The rows below come in pairs that one turn or mirror swaps. Which row does each named row swap with?
The rows were stretched afterwards, more along some directions than others.
nuzeg: [-2.92  0.98 -1.34  1.97 -0.09  1.72  1.97  0.28  3.22 -1.08  1.71  1.24
 -0.21  1.81 -1.75  0.37 -2.45]
tumas: [-1.43 -0.65 -0.10  1.36 -1.30 -0.75  0.98  0.71 -2.65  1.50  1.57 -2.82
 -1.63  2.74  1.49  0.86 -0.27]
mam: [ 1.67 -1.49 -1.39 -1.85  0.46 -1.71 -2.37 -0.39 -0.91  3.01  1.34  3.49
  0.84 -2.63  4.07 -3.91  0.32]
zevu: [ 0.62  0.27  1.38  0.26 -2.90  2.72 -2.66  4.00  1.33  0.96 -0.46  0.95
 -1.22  0.72  1.42 -1.51 -0.62]
fonuk: [-2.77 -2.67 -1.10  1.18 -1.35  6.22  2.22 -4.52  2.10  0.36  4.17 -0.93
  1.22  3.08 -1.55  1.96  0.81]
Zup: [ 1.10 -0.32 -1.08 -2.14 -3.18  1.70  1.59 -0.21  0.19  2.76  3.39 -1.19
  0.62 -0.02  2.14 -2.13 -2.72]
falus: [-0.85 -1.27 -0.49  2.36 -0.35  2.58  1.71  1.55  1.20 -0.03  0.19 -2.02
  0.30 -0.57  1.40  2.95 -1.14]
zefid: [ 1.44 -0.46 -1.27  2.56  0.04  1.63 -1.88  5.64  1.02  0.73 -0.18  0.55
 -3.72  4.41  4.70  1.31 -6.10]
Kabo: [ 3.09  0.11  1.94 -0.66  0.54  1.05 -4.61  2.05 -0.94 -0.49 -0.80  0.88
  0.21 -1.73  1.80  2.02 -0.29]
biko: [-1.23  0.54 -0.48  3.04 -1.42  0.15  1.75  4.11  2.58  0.61 -0.52  1.80
 -2.41  2.49  1.83 -0.61 -3.74]
Zavel: [ 0.65 -2.32 -0.43 -2.76 -0.28  4.02  1.09 -3.47  0.72 -0.49  2.28  5.52
  1.11 -1.74 -1.62 -1.83 -2.86]
vef: [ 0.69 -1.84 -1.92 -1.02 -1.54  0.38  0.09  0.69  0.57  3.72  1.62  3.76
  0.51 -1.51  4.33 -4.35 -1.11]
kuf: [ 0.76 -0.37  0.73 -1.23  1.01  0.83 -2.73  0.98 -1.16 -1.22 -0.99  1.05
 -0.57 -1.04  0.72  1.61 -3.29]
Felo: [ 0.57 -3.58 -0.38 -2.26  0.78  4.53  0.70 -5.76 -1.36 -1.96  2.68  2.24
  0.79 -0.59 -1.48  1.50 -0.76]
kez: [-1.26 -2.56 -0.38 -3.31 -1.88  3.46 -0.26 -4.64 -0.11  1.93  2.42  2.91
  2.05 -2.27  0.18 -3.75  0.26]
gukef: [ 0.46 -1.63 -1.72  0.42 -1.23  3.88  2.40  1.28  3.62  0.45  1.45  2.47
  0.73 -1.58  0.41 -0.55 -1.05]
Dotem: [-3.42 -1.45 -1.64  2.08  2.35  1.13  2.56 -3.32  2.65  1.07  1.59  3.76
  1.86 -1.38  1.54 -0.84 -3.56]
sigel: [ 0.30 -3.34 -0.47 -3.02  0.94  4.43  1.21 -5.05 -0.34 -1.87  2.05  4.04
  0.87 -1.74 -1.91  0.70 -1.50]
fubev: [ 1.69  1.20 -2.44  3.13  0.68  1.87 -3.05  3.66  3.89 -0.82  1.42  2.47
 -1.57  4.13  3.22  0.88 -5.70]
dag: [-0.04 -2.32  0.02 -2.99 -0.63  3.64  1.71 -3.13  0.11 -0.25  1.25  5.22
  0.47 -1.76 -1.38 -1.48 -2.72]
tozed: [-1.56 -0.11 -0.45  0.10  1.07  0.08 -0.08  0.48  0.22 -0.97 -1.07  1.59
 -0.80 -0.44  0.30  0.75 -4.86]
paku: [-1.69 -1.20 -0.76 -1.66 -0.85  2.14  3.31 -2.46  1.42  0.30  0.94  4.99
  0.36 -1.46 -1.33 -2.41 -3.91]
zokab: [-0.92 -0.48  1.48  0.99 -1.58  2.48 -3.23  2.03 -0.67  0.79 -0.75  0.02
 -1.61  2.09  1.52  0.26 -0.41]
rofa: [ 1.28 -0.09  0.98 -0.50  0.68  1.25 -3.08  0.99 -0.94 -1.12 -0.22  0.72
 -0.11 -0.54  0.52  1.68 -2.86]
Gat: [ 5.41  0.75  1.88 -0.57 -0.29  0.85 -6.54  3.44 -0.23  0.50 -0.21  1.53
  0.53 -1.80  3.02  0.45  0.68]
Vese: [ 0.36 -0.34  0.52  2.87 -0.56  2.85 -0.98  2.58  2.65  1.44  0.67 -2.55
  0.81 -0.29  2.50  2.85  0.20]
podos: [-0.94 -0.52 -1.47  0.79 -1.34  2.77  2.69 -4.25  1.72  1.56  4.27  0.76
  2.08  0.92  1.57 -0.73 -3.14]
fozu: [-2.95 -1.25 -1.01  1.28  1.06  2.58  2.50 -5.03  2.30  1.02  4.49  1.30
  1.96 -0.22  0.85  0.03 -3.58]
rufu: [ 2.08 -1.49 -1.81 -0.35  0.12 -1.07 -1.71  1.81  0.69  3.58  1.60  4.93
 -0.15 -1.04  4.56 -4.32 -1.51]
suvo: [ 0.41 -0.37  0.86  3.13 -0.18  2.78 -1.27  2.18  2.52  2.13  0.56 -1.73
  0.70 -0.09  2.97  2.68 -0.23]
Gokol: [ 0.48 -0.44 -1.86 -0.88 -2.71  2.77  1.95 -0.26  1.70  1.98  4.44 -1.79
  0.96  0.23  2.59 -1.30 -3.50]
tusel: [-0.84 -0.71  0.48  1.65 -0.96 -0.42 -0.04  1.46 -2.60  1.16  0.18 -0.59
 -2.46  2.83  1.86  0.60  0.58]
Veg: [-0.98  1.07 -1.65  1.86  1.01  2.04 -1.37  0.86  3.89 -1.03  3.24  1.13
 -0.56  2.41  0.21  0.82 -4.26]
Bekos: [-2.42 -3.04 -0.73 -2.59 -0.90  3.34  1.06 -4.57 -0.39  0.15  1.80  0.27
  1.47 -1.98  0.03 -1.46 -1.38]
mefon: [ 1.29 -0.47  0.72  3.15 -0.80  3.05 -3.74  1.98  3.05  3.50  1.31  0.70
  1.53  0.91  4.21  0.50  1.15]
ziv: [-1.38 -1.97 -1.43  0.39 -0.79  5.50  2.87 -2.34  3.38 -0.06  3.31 -0.24
  0.76  0.71 -1.70  1.68 -0.73]
duz: [-1.32 -2.46 -1.44  0.83 -0.95  5.72  3.23 -1.96  3.67  0.05  3.07  0.24
  0.98  0.29 -0.99  1.42 -0.42]
Goge: [-1.47 -0.72 -0.74  1.98 -1.57  0.32  0.40  2.90 -1.48  1.14  0.18 -1.74
 -2.53  3.37  2.63  0.92 -1.41]
sos: [-2.53 -1.33 -2.70 -1.18  0.22 -0.65  3.16 -3.12  1.38  0.40  2.04  0.58
  1.39 -2.04  1.02 -1.90 -3.72]
dudog: [ 1.09  0.01 -1.92  3.14 -0.47  2.76 -1.30  5.61  2.70  0.20  1.39 -0.49
 -2.95  4.39  4.45  1.54 -6.21]

Swapped with biko: sos
Swapped with kuf: dag
Swapped with mefon: fonuk
Swapped with dudog: Gokol
Swapped with duz: Vese
Swapped with sigel: Kabo
Swapped with Zup: zefid

